Each row of this table is followed by its label. One hidden rule gives the labels. It looks at one to three of the table's principal directions, none of them among the few with the most spread.
[  5.  -7.  -2. -13.  -6.   0.  12.  -7. -10.   6.  -3.  16. -10. -14.  10.  12.  -2.   3.  -4.  -7.   1.   5.   8.
  -1.   8. -24.   6.  -9.   0.] 2
[-53.  28.   3.  45.  -6. -36.  26. -22.  22.  -6.   2. -18.  27.   8. -50. -15.  42. -20. -62.   1. -20.  15.  32.
 -56. -16.  73.  20. -26.  -6.] 2
[-35.  20.  20.  37. -18. -35.   2.   4. -16.  -4.  -4. -28.  -6.  -1. -40.  -8.  43. -14. -34. -31.   0.  14.  43.
 -24.  14.  54.   9. -21. -14.] 0
[-31.  20.  -2.  16.   3.   0.  21. -21.  19. -13.  -1.  -7.  15.   6. -26. -18.   7.   7. -17.  21. -13.  24.  -3.
 -25. -34.  26.   7. -11.  18.] 3
[ 16.   7.  22.   5.  14.  24. -36.  18.  -9.   9.   3. -11.   7.  16. -12. -36.   9.  -9.  -7.   4.  14.  24. -20.
  30. -32.  19.   0.  -6.   0.] 2
[  49.  -53.  -24.  -20.   25.   11.   13.   -1.   12.    6.    1.   52.   -8.  -28.   87.   68.  -79.    6.   73.
   13.  -20.  -72.  -23.   11.   71. -120.  -51.   48.   12.] 0
[ -9.  31. -13. -48. -18.   7. -32.   1.   1. -31.  -1. -44. -24.  14. -27. -54.   5.  26.  33.  18.  24.  10. -33.
  23. -59.  57.  25.  15. -10.] 1
[  0.   1. -28. -32.  -7.   7.  11.  -5.  18. -12.  -2.  -2.   5.  20.  -1.   8.  -2.  20.   5.  10.  12.   8. -17.
   4. -20.  16.  18.   4.  -2.] 2
[ 12. -19. -18. -43.  40.   8.   7. -24.   4. -41. -21.  28. -21. -10.  30.  36. -54.  19.  59.  22.   6.   5. -48.
  14.  -1. -36.  -7.  10.  -4.] 0
[ 35. -29.  24.   6.  27.  14. -11.  11. -28.  14.  -8.  33. -11. -18.  35.  29. -24. -12.  16. -17.   4.   2.  -3.
  26.  38. -63. -26.  -4.   0.] 0
[-10. -13. -29. -17. -25. -25.  16.  19.  -4. -20.  -7. -19. -10.  24.   0.  60.  11.  18.  11. -32.  20. -16.  24.
   2.  46.  21.  12.  10. -22.] 2
[ 56. -49.  -9. -22.  12.  24. -10.  29. -15.  22.   2.  33.  -1.   2.  61.  55. -37.  -1.  30. -12.  11. -34. -10.
  40.  53. -82. -22.  22.  -5.] 2
[ -1.  20.   6.   7. -13.   0. -18.   3.   9.  10.  12. -18.   4.  -3. -12. -45.  12.  -5.  -3.   8.  -5. -10.  -1.
  -4. -23.  23.  -4.   9.   5.] 2
[-24.  -8. -46. -67. -78. -35.  45.  14. -36. -22. -17. -23. -46.  13. -11.  75.  41.  51.  -7. -65.  47.  16.  58.
   5.  47.  22.  59. -18. -33.] 2
[-49.  21.   0.  17. -25. -49.  24. -16.  -7. -15.  -8. -21.  -9.  -6. -41.   7.  43.  -6. -39. -28.  -2.  14.  46.
 -42.  13.  62.  28. -27. -22.] 2
[ 55. -44.  -4. -55. -29.   6. -26.  61. -64.  10. -15.   0. -46.  14.  40.  74.   4.  22.  36. -75.  62.  -2.  20.
  76.  77. -42.   5.   5. -37.] 2
[ 38. -27.  -7.   5.  29.  35. -13.  14.  21.  15.  14.  19.  24.   9.  46.  12. -49.  -5.  35.  33. -16. -42. -35.
  21.  10. -63. -38.  38.  22.] 2
[ 22.   6.   3. -29.  28.  24. -32.   2.   5. -20. -10.  -3. -11.   9.   6. -26. -24.  13.  46.  18.  18.  20. -53.
  36. -37.   9. -10.  13.   1.] 0
[ 17. -12. -13. -22.   4.   8.  -3.   9.   3.  -9.  -5.   4.  -7.   7.  20.  21. -20.  16.  33.  -2.  11.  -6. -18.
  20.  11. -17. -10.  16.   0.] 3
[-17.  -2.   1.   5.   3.  -7.  16. -11.  -6. -10.  -4.   4.  -1.  -4.  -7.  15.   1.  -1. -13.   1.  -5.   8.  10.
 -13.   3.  -1.  10. -13.  -2.] 1
[-77.  57.  11.  36. -41. -62.  21. -29.   3. -11.   0. -44.  -2. -10. -82. -50.  77. -16. -74. -21. -11.  29.  59.
 -68. -29. 117.  43. -41. -19.] 2
[  6.  20.  15.  30.  42.  23. -19. -37.  45.  18.  22.  19.  32. -29.   7. -86. -35. -33.   1.  76. -51. -28. -47.
 -28. -66. -18. -28.  19.  31.] 2
[ 64. -21. -19. -27.  17.  46. -18.   6.  35.  35.  19.  36.  20.  -4.  61. -18. -50.   4.  43.  37. -10. -42. -52.
  28. -12. -73. -35.  43.  26.] 2
[ 45. -17. -33. -77. -14.  39. -29.  43.  -7. -16.  -6. -18. -20.  44.  27.  24. -21.  50.  66.  -7.  54.   4. -45.
  76.  -7.  -9.   7.  32.  -6.] 3
[-43.   8. -41. -61. -63. -51.  48. -10. -27. -36. -24. -21. -44.   5. -30.  58.  48.  41. -18. -57.  40.  31.  52.
 -17.  26.  57.  67. -32. -42.] 2
[ 15.  28. -35. -70.  10.  17. -15. -29.  44. -30.  -7.  -1. -13.   2.   5. -55. -29.  36.  60.  42.  14.  13. -76.
  14. -76.  31.   6.  26.   5.] 0
[-15.  15.   0.   2.   4.   0.  -2.  -3.   8. -14.  -5. -14.   5.  15. -23. -14.  10.   6.  -5.   5.   6.  22.  -9.
  -2. -25.  37.   9.  -7.   0.] 3
[ -2.  11.  32.  38.  25.  -6.  -8. -18.   1.  16.   1.  17.  11. -24. -10. -34.   7. -33. -28.   4. -20.  13.   3.
 -21. -11.   4. -13. -19.   3.] 0
[ 21. -17. -12. -18.  18.  27.   9. -18.  13.   2.   7.  32.  -1. -23.  43.   2. -53.   9.  39.  41. -22. -29. -33.
   4.  -7. -77. -21.  24.  26.] 1
[ 24.  -7. -18. -52. -28.  18. -30.  47. -22. -13.  -4. -36. -22.  41.   3.  17.   7.  34.  36. -24.  51.   5. -13.
  60.   3.  19.  17.  18. -17.] 1
[-17.  10. -21. -16.  -5.  -5.  24. -31.  22.  -8.   2.  10.   3. -12.  -2. -11.  -7.   8.  -5.  25. -15.  -5.  -7.
 -26. -25.   1.  14.   0.   7.] 2
[-22.  27.  12.  20.  -1. -12.   8. -26.  14.   3.   2.  -1.   3. -21. -22. -44.  13.  -7. -17.  12. -18.  13.   4.
 -30. -29.  24.  -1. -11.  12.] 0
[ 10.  -4.  -5. -47. -22.   2.  -4.   9. -33.  -3. -11.  -1. -31.  -1.   0.  12.  14.  18.   0. -28.  33.  27.   7.
  28.   0.   1.  31. -19. -19.] 2
[ 41. -13.  -3.  14.  72.  62.  -6. -34.  63.  14.  21.  53.  44. -20.  58. -44. -92. -11.  50. 103. -56. -41. -88.
  -2. -52. -97. -61.  46.  61.] 3
[-23.  -5.  -9.  -7. -14. -23.  25. -10. -14. -15.  -8.  -1. -15.  -8.  -6.  34.   9.   5.  -9. -16.   2.   1.  26.
 -16.  23.   3.  18. -13. -12.] 1
[ 25. -13.   3.   7.  30.  31.  -3. -18.  20.  17.  15.  34.  14. -28.  41. -22. -52. -12.  25.  51. -36. -37. -34.
  -3. -14. -76. -33.  25.  32.] 1
[-18.  11.   8. -14. -55. -14.  12.  19. -45.   8.  -6. -23. -27.   1. -31.   7.  54.  17. -38. -51.  30.  38.  54.
   8.  12.  25.  39. -35. -13.] 3
[-22.  27.   1.   7.  -8.   2.  17. -31.  19.  10.   8.   4.  12. -15. -23. -49.  16.  -2. -34.  25. -20.  18.   2.
 -31. -49.  18.  16. -17.  17.] 3
[ 32. -19.  -8. -24.   7.  20.  -3.   3.   0.  13.   2.  24.  -3.  -8.  34.  11. -25.   5.  21.   6.   2. -13. -18.
  19.   7. -48. -10.  11.   5.] 2
[ 39. -35.  -4.  -2.   5.  -2. -15.  37. -11.   9.  -3.   8.  -7.  10.  41.  56. -18.  -2.  37. -34.  16. -33.   4.
  31.  71. -37. -32.  26. -14.] 0
[ -7.  10.  13.  12.   4.  -4. -20.  16.  -7. -11.  -4. -25.   0.  20. -23. -10.  17.  -3.   0. -11.  14.  16.  -1.
  12.  -6.  43.   0.  -3. -10.] 0
[  9.  14.  34.  23.  19.  26. -32.   4.  -7.  23.   9.  -1.  18.   5. -20. -58.  16. -27. -36.  16.  -2.  27. -13.
  13. -48.  16.   4. -20.   6.] 2
[-19.  35.  27.   6. -30. -17. -15.   4. -26.  13.  -4. -25. -14.  -3. -50. -49.  63.  -7. -50. -36.  22.  51.  31.
  -3. -28.  70.  32. -41. -17.] 0
[  6. -11. -19.  -5. -32. -10.  14.  21.   2.   3.   2. -10. -10.   3.  19.  36.  -4.  23.  31. -24.   4. -30.  20.
   3.  49. -21. -18.  26.   7.] 3
[-25.  37.  23.  22.  -8.   0.  -1. -24.   3.  15.   8.  -7.   9. -18. -39. -72.  32. -16. -48.  17. -16.  30.  10.
 -26. -57.  35.  18. -28.  12.] 1
[-18.   9.  -9. -32. -41. -21.  -3.  23. -32. -22. -14. -39. -31.  22. -30.  21.  40.  25.  -4. -47.  43.  27.  28.
  19.  11.  56.  38. -15. -31.] 1
[-64.  37.  14.  23. -52. -38.  23.   7. -31.  -5.  -9. -48.  -3.  26. -86.  -7.  97.   2. -92. -54.  26.  70.  72.
 -27. -13. 110.  63. -63. -24.] 2
[-10. -26. -15.  15.   4. -27.  33.  -6.   5.  -6.  -3.  18.   5.  -6.  21.  66. -13.  -7.  -1. -13. -16. -33.  26.
 -27.  61. -27. -11.   6.  -9.] 2
[ 29. -20.  14.  23. -11.   5. -18.  43. -16.  40.  11.   0.  17.  19.  10.  20.  24. -21. -30. -37.  13. -12.  29.
  21.  42.  -9.  -8.  -3. -11.] 2
[  5. -17. -11. -14.   1.   4.  10.   4.  -6. -11.  -5.   6.  -9.   1.  17.  34. -19.  14.  23.  -1.   4.  -7.  -3.
  10.  20. -29.  -4.   9.   1.] 1
[-31.  -3.  -6.  55.  39. -17.  18. -20.  45. -26.   6.  -3.  32.   3.   3.  19. -37. -17.  23.  43. -48. -48. -12.
 -46.  19.  -3. -40.  33.  18.] 1
[ -9.   1. -21. -28.  -4.  -1.  23. -17.   8. -12.  -7.   9.   0.   6.  -5.  13.   3.  16.  -9.   4.   7.  21.  -5.
  -7. -17.  10.  26. -13.  -4.] 2
[ -1.   9.  15.  28.  14.   6. -16.   3.  12.   7.   7.  -7.  17.   4.  -9. -28.   1. -15.  -7.  14. -11.  -3.  -9.
  -3. -15.  13. -14.   4.   8.] 2
[ 86. -26.  17. -23.  46.  54. -49.  11.   3.  38.   6.  50.   0. -22.  68. -31. -57. -14.  51.  23.   2. -18. -64.
  54. -10. -89. -47.  27.  15.] 0
[  8.  -2.  -7.  11.  18.   5.  21. -35.  34.  18.  10.  39.  18. -33.  26. -17. -30. -12.   1.  36. -40. -26. -14.
 -33.  -9. -46. -22.  11.  25.] 0
[-37.  32.  16.  19. -21. -17.   5.  -2. -10.   1.  -4. -26.   7.  16. -60. -28.  61.  -6. -64. -22.  13.  54.  32.
 -17. -33.  80.  38. -43. -12.] 2
[-40.  35.  -1. -32. -26. -12.  19. -29. -17. -16. -14. -12. -18.  -2. -54. -32.  50.  16. -52. -10.  22.  72.  15.
 -14. -60.  67.  65. -54. -15.] 2
[  7. -20.  -5.  13.  17.   4.   7.  14.   5.  -7.  -6.   6.  12.  21.  13.  44. -13.   4.  13.  -8.   4.  -2.  -4.
   9.  31. -12. -17.   8.   2.] 3
[ 34. -26. -13. -49.   5.   9.  -8.  15. -20.  -4. -15.  18. -22.   7.  29.  42. -13.  15.  26. -25.  34.  11. -14.
  40.  23. -25.   8.  -1. -21.] 2
[ 28.   0.   2. -40. -11.  20. -23.   9. -20.  14.   2.   5. -17.  -5.   9. -24.   3.   6.   4.  -5.  22.  11. -13.
  33. -22. -12.  17.  -4.  -8.] 2
[ 26. -28. -27. -28.  21.   9.  -8.   8.  15. -22.  -2.   8.  -7.   7.  45.  40. -54.  14.  69.  18.   1. -47. -37.
  21.  27. -42. -26.  45.  -3.] 2
[ 35.  -3.  23. -10.  19.  33. -27.   0. -14.  27.   5.  25.  -1. -17.  16. -38. -11. -14.  -6.  12.   4.  17. -24.
  27. -30. -35.  -3. -11.   8.] 2
[ 14.  13.  16. -30. -10.  21.  -7. -11. -25.  19.  -6.  17. -19. -22.  -7. -42.  15.   7. -20.  -6.  17.  49.  -5.
  19. -42. -10.  24. -32.   5.] 0
[-52.  28. -10.   7. -44. -29.  28.  -9.   0. -15.   0. -36.  -5.   6. -47.  -8.  43.  15. -33. -12.  -1.  15.  40.
 -34. -12.  59.  33. -17.  -2.] 3
[-13.  15. -10. -49. -44.  -5. -10.  26. -36. -23. -15. -43. -34.  31. -36.   7.  44.  36.  -2. -42.  56.  48.  14.
  36. -14.  62.  48. -20. -26.] 3
[  6.  10.   6.   1.  26.  32.   7. -38.  25.  14.  11.  33.  17. -27.  11. -52. -30.  -6.  -5.  58. -32.   6. -36.
 -15. -59. -41.  -7.  -2.  35.] 1
[ 18. -17.   1.  -3.  11.   0.   6.  -9.  -3.   7.  -2.  28. -10. -28.  32.  17. -28.  -4.  21.   1. -12. -21.  -3.
  -2.  26. -53. -20.   9.   4.] 0
[ 51. -11.  13. -17.  25.  54. -38.   8.   0.  26.  14.  22.   5. -10.  36. -44. -39.  -6.  28.  38.  -4. -12. -50.
  42. -37. -62. -21.  20.  22.] 1
[-18.   9.  11.  13.  42.   9.   2. -31.  13. -20.  -6.  11.  13.  -3. -15. -21. -16. -12.  -8.  38. -16.  23. -30.
 -15. -43.  11.   3. -14.   7.] 1
[  6. -15.  15.  23.  11. -10.   8.  -6. -11.  12.  -1.  23.  -3. -26.  19.  19. -12. -18.  -2.  -9. -17. -16.  17.
 -12.  36. -41. -20.  -3.   2.] 0
[ -4.  -5.  17.  42.   8.  -7.   2.   5.   0.  11.   6.   2.  11.  -9.   5.   6.  -3. -18.  -6.  -2. -20. -19.  17.
 -14.  27. -17. -25.   5.   9.] 0
[-26.  19.   6.  25.  -1. -20.   1.  -7.  10.  -4.   2. -16.  15.  10. -33. -17.  29. -16. -35.  -3.  -6.  11.  14.
 -25. -14.  56.  12. -15. -10.] 2
[-10.  -3.  11.  24.  -6.  -6.  19.  -7.  -7.  13.   4.  11.   3. -18.   2.   6.   3.  -8. -19.  -3. -18.  -5.  25.
 -19.  17. -25.  -6.  -9.  11.] 0
[ 12.   2. -26. -47.  -7.  -3. -12.   6.   7. -21.  -9. -11. -16.  16.   6.   8.  -6.  22.  36.  -6.  26.  -1. -24.
  21.  -6.  24.  10.  16. -18.] 2
[ -6.   8. -19. -47. -56. -12.   9.  12. -24.   3.  -3. -19. -26.   5. -16.   5.  39.  25. -19. -36.  32.  17.  31.
  10.   0.  26.  45. -16. -20.] 2
[ 14.   1. -10. -10.  14.  33.  -8.  -3.  24.  -8.   8.   0.   6.   1.  21. -22. -43.  19.  49.  45. -14. -19. -45.
  13. -28. -35. -25.  35.  32.] 3
Here are more rows. What is the label of each one?
[ 13. -10. -23. -16. -13.  -6.   1.  11.  13.  -2.   4.  -4.  -5.   3.  23.  20. -17.  13.  36.  -4.   0. -38.  -3.
   4.  28. -16. -16.  31.   0.]: 0
[-34.   9.  21.  51. -16. -31.  21. -11. -11.   9.   5.  -6.   0. -27. -20.  -1.  22. -20. -34. -13. -29. -11.  51.
 -43.  28.   1.  -6. -15.   5.]: 0
[-15.  -6.   8.  41.  24.   3.  16.  -5.  15.  -7.   1.   4.  23.   7.  -1.  17. -14.  -7.  -2.  16. -22.  -3.  -2.
 -17.   9. -11. -22.   4.  20.]: 3
[-18.  23.  18.  12. -12.  -4. -16.  -1. -10.  -2.   5. -25.  -9.  -9. -26. -44.  17.  -5.  -7.   5.  -4.   5.   7.
  -5. -24.  27.   5.  -4.   2.]: 1
[ 41.  -9. -13. -39.  -2.  18. -40.  32.   0.   0.   2. -13.  -9.  23.  22.  -2. -12.  12.  43.  -7.  30. -17. -31.
  48.   1.   2.  -7.  29. -14.]: 2
[-10.   1.  12.  27.  18. -10.   3.  -7.   3.   1.  -2.   7.  14.   1. -11.   3.  10. -20. -26.  -2.  -8.   9.   7.
 -15.   2.  17.  -1. -15.  -6.]: 2
[-18.   7.  -2.   9.  -7. -11.   0.   2.   2. -15.   1. -21.  -3.   3. -11.   0.   2.   3.  10.   3.  -6. -13.   6.
 -10.   5.  17.  -3.  10.   0.]: 1
[ 31. -23.  17.  43.  42.   9. -21.  27.  13.   7.  -2.  10.  23.  20.  25.  30. -24. -16.  28.  -7.  -5. -15. -18.
  18.  41. -20. -54.  23.   8.]: 3
[  9.  -2.  -1.   6.  12. -10. -18.  11.   9.  -2.   0.  -7.   7.  13.   1.   4.   2. -13.   4.  -7.   5. -13.  -7.
   4.  10.  24.  -8.   9. -17.]: 2
[-10.  -8.  -1.  14.  15. -13.   5.   2.   0.  -9.  -6.   0.  12.  17.  -9.  30.   8. -11. -19.  -9.   4.   7.   8.
  -7.  15.  22.   7. -11. -16.]: 2
[-17.   5.  -1.  16. -21. -11.  11.  14.  -2.   3.   0. -18.   8.  19. -21.  15.  29.   5. -25. -23.   8.  12.  27.
  -7.  14.  30.   9.  -9.  -2.]: 3
[-16.  33.  49.  74.  27.   8. -17. -25.  18.  35.  20.   6.  39. -24. -31. -93.  18. -51. -60.  38. -46.  10.   1.
 -38. -56.  19. -16. -21.  26.]: 2
[-37.   9.   2.  24. -38. -36.  37.  -7. -13.   9.   0.  -7.  -2. -11. -27.  18.  44.  -4. -53. -33.  -7.  11.  62.
 -40.  26.  22.  23. -30.  -7.]: 3
[-16.  -1.  11.  23.  12. -12.   2.   2.  -6. -11.  -7.  -7.   5.  11. -16.  17.  10.  -9. -13. -10.   1.  13.  10.
  -7.  11.  22.   0. -12.  -8.]: 2
[ 29. -35. -37. -34.  13.   4.  13.   0.  20. -17.  -5.  24. -11.  -6.  60.  61. -62.  23.  76.  12.  -5. -53. -28.
  11.  48. -68. -33.  48.   5.]: 0
[  47.  -54.  -49.  -64.   10.   29.   16.    5.    9.  -15.    0.   36.  -16.   -5.   84.   75.  -84.   36.   89.
   25.    0.  -63.  -41.   34.   45. -115.  -25.   55.   11.]: 1
[-46.  28.   9.  37.  11. -19.  -4. -11.  17. -31.   0. -38.  13.  16. -45. -26.  14.  -9.  -9.  18. -14.   6.  -1.
 -27. -27.  69.   1.  -1.  -1.]: 1
[  5.   8.   8.   4.  46.  50.  15. -35.  31.  -1.  -4.  36.  27.  -2.   3. -35. -34.  12.   3.  58. -19.  49. -57.
   1. -72. -32. -12. -11.  49.]: 3
[-39.  14.   5.  24. -25. -35.  24.  -7.  -9.  -6.  -4. -16.  -5.  -6. -31.  10.  36.  -3. -34. -26.  -4.  12.  46.
 -33.  18.  37.  16. -22.  -8.]: 0
[-26.  32.   7.  28.   7.   5.   1. -13.  29.  -6.   4. -19.  24.  14. -36. -47.  14.   0. -18.  27. -13.  26. -13.
 -20. -51.  49.   0.  -5.  21.]: 3
[ 49. -32.  -1. -23. -11.  15. -17.  33. -25.  35.   5.  19.  -6.   3.  38.  30.  -1.  -6.  -1. -31.  23. -16.  10.
  39.  40. -46.  -1.   3. -16.]: 2
[-43.  25.  34. 103.   5. -30.  20. -26.  27.  34.  23.   1.  46. -26. -33. -45.  31. -55. -77.  16. -63. -21.  48.
 -78.  -1.  22. -21. -16.  20.]: 2
[ -95.   42.  -18.   54.  -25.  -66.   56.  -47.   42.  -29.    5.  -34.   25.   -2.  -65.   -9.   43.  -12.  -58.
   14.  -44.  -10.   50. -100.  -11.   92.   25.  -15.   -2.]: 2
[ -8.   7. -12.   4.   0.  -7.  -3.   8.  19. -15.  -1. -20.   8.  21.  -9.   3.   0.   8.  16.   3.   3.  -7.  -8.
  -1.   0.  32.  -7.  17.  -1.]: 3
[ -32.   54.   65.   75.   10.   25.  -25.  -18.    0.   39.   23.  -17.   39.  -10.  -69. -127.   49.  -44.  -93.
   40.  -32.   53.    7.  -26. -102.   50.   13.  -46.   33.]: 1
[-22.   7.   9.  37.  28.  -4.  -4.  -8.  17. -19.   3. -13.  19.   9. -15.  -8. -12. -16.   2.  28. -21. -12. -12.
 -18. -11.  21. -15.   9.   6.]: 1
[-24.  12. -23.  -5.   7.   5.  14.  -7.  31. -38.  -6. -22.   9.  27. -14.   6. -16.  30.  33.  27.  -2.   8. -28.
  -6. -24.  28.  -5.  19.  18.]: 3
[  9. -23. -39. -45.  -8. -10.  16.   5.   1. -26. -11.   4. -20.   8.  28.  62. -24.  28.  44. -12.  17. -24.  -6.
  12.  38. -20.   3.  22. -15.]: 2
[-46.   5. -28.  23.   6. -29.  46. -17.  38. -39. -12. -12.  20.  25. -21.  47.   0.  18.   2.   5. -13.   5.   7.
 -42.  15.  42.  -3.   4.   7.]: 3
[ 38.  -5. -18. -43.  -6.  34. -19.  19.   9.  13.   5.   3.   3.  21.  19. -11.  -9.  20.  21.   6.  24.   4. -32.
  40. -24. -11.   4.  15.   5.]: 2
[ 24. -43. -13.   5.   4. -16.  22.   5.  -4.   7.   0.  34. -12. -29.  61.  74. -44.  -3.  43. -16. -19. -63.  18.
  -7.  91. -88. -41.  30.   1.]: 0
[ 18.  -2.  39.  63.  25.   4. -20.   1.   6.  46.  18.  20.  30. -21.   9. -37.   2. -51. -34.   9. -33. -22.  10.
 -16.   7. -24. -33.  -3.  11.]: 2
[ 18.   5.   4.   0.  -2.  27. -18.  16.   8.  14.   9.  -8.  12.  15.   2. -27.  -1.   6.   7.  12.   5.   4. -19.
  21. -23.  -2.  -9.  12.  16.]: 3
[-14.  13.  26.  40. -26. -22.  -6.  12. -17.  22.   9. -19.  -2. -14. -20. -21.  34. -21. -30. -26. -10. -10.  45.
 -18.  21.  17.  -6.  -8.  -3.]: 0
[-76.  39.   0.  16. -59. -63.  38. -21. -19. -20.  -7. -41. -24. -15. -66.  -7.  68.   5. -54. -38.  -3.  22.  74.
 -58.   6.  81.  46. -37. -20.]: 0
[-55.  26. -18.  14. -34. -40.  35. -13.  17. -22.  -3. -32.   5.  13. -45.   8.  40.  13. -29. -14.  -4.  10.  37.
 -45.   0.  71.  25. -11.  -6.]: 3
[ 28. -30. -29. -33. -14.   7.  17.  11.   0.   5.   0.  20. -11.  -3.  46.  51. -30.  23.  38.  -8.   5. -33.  -2.
  16.  43. -61. -12.  26.   4.]: 3
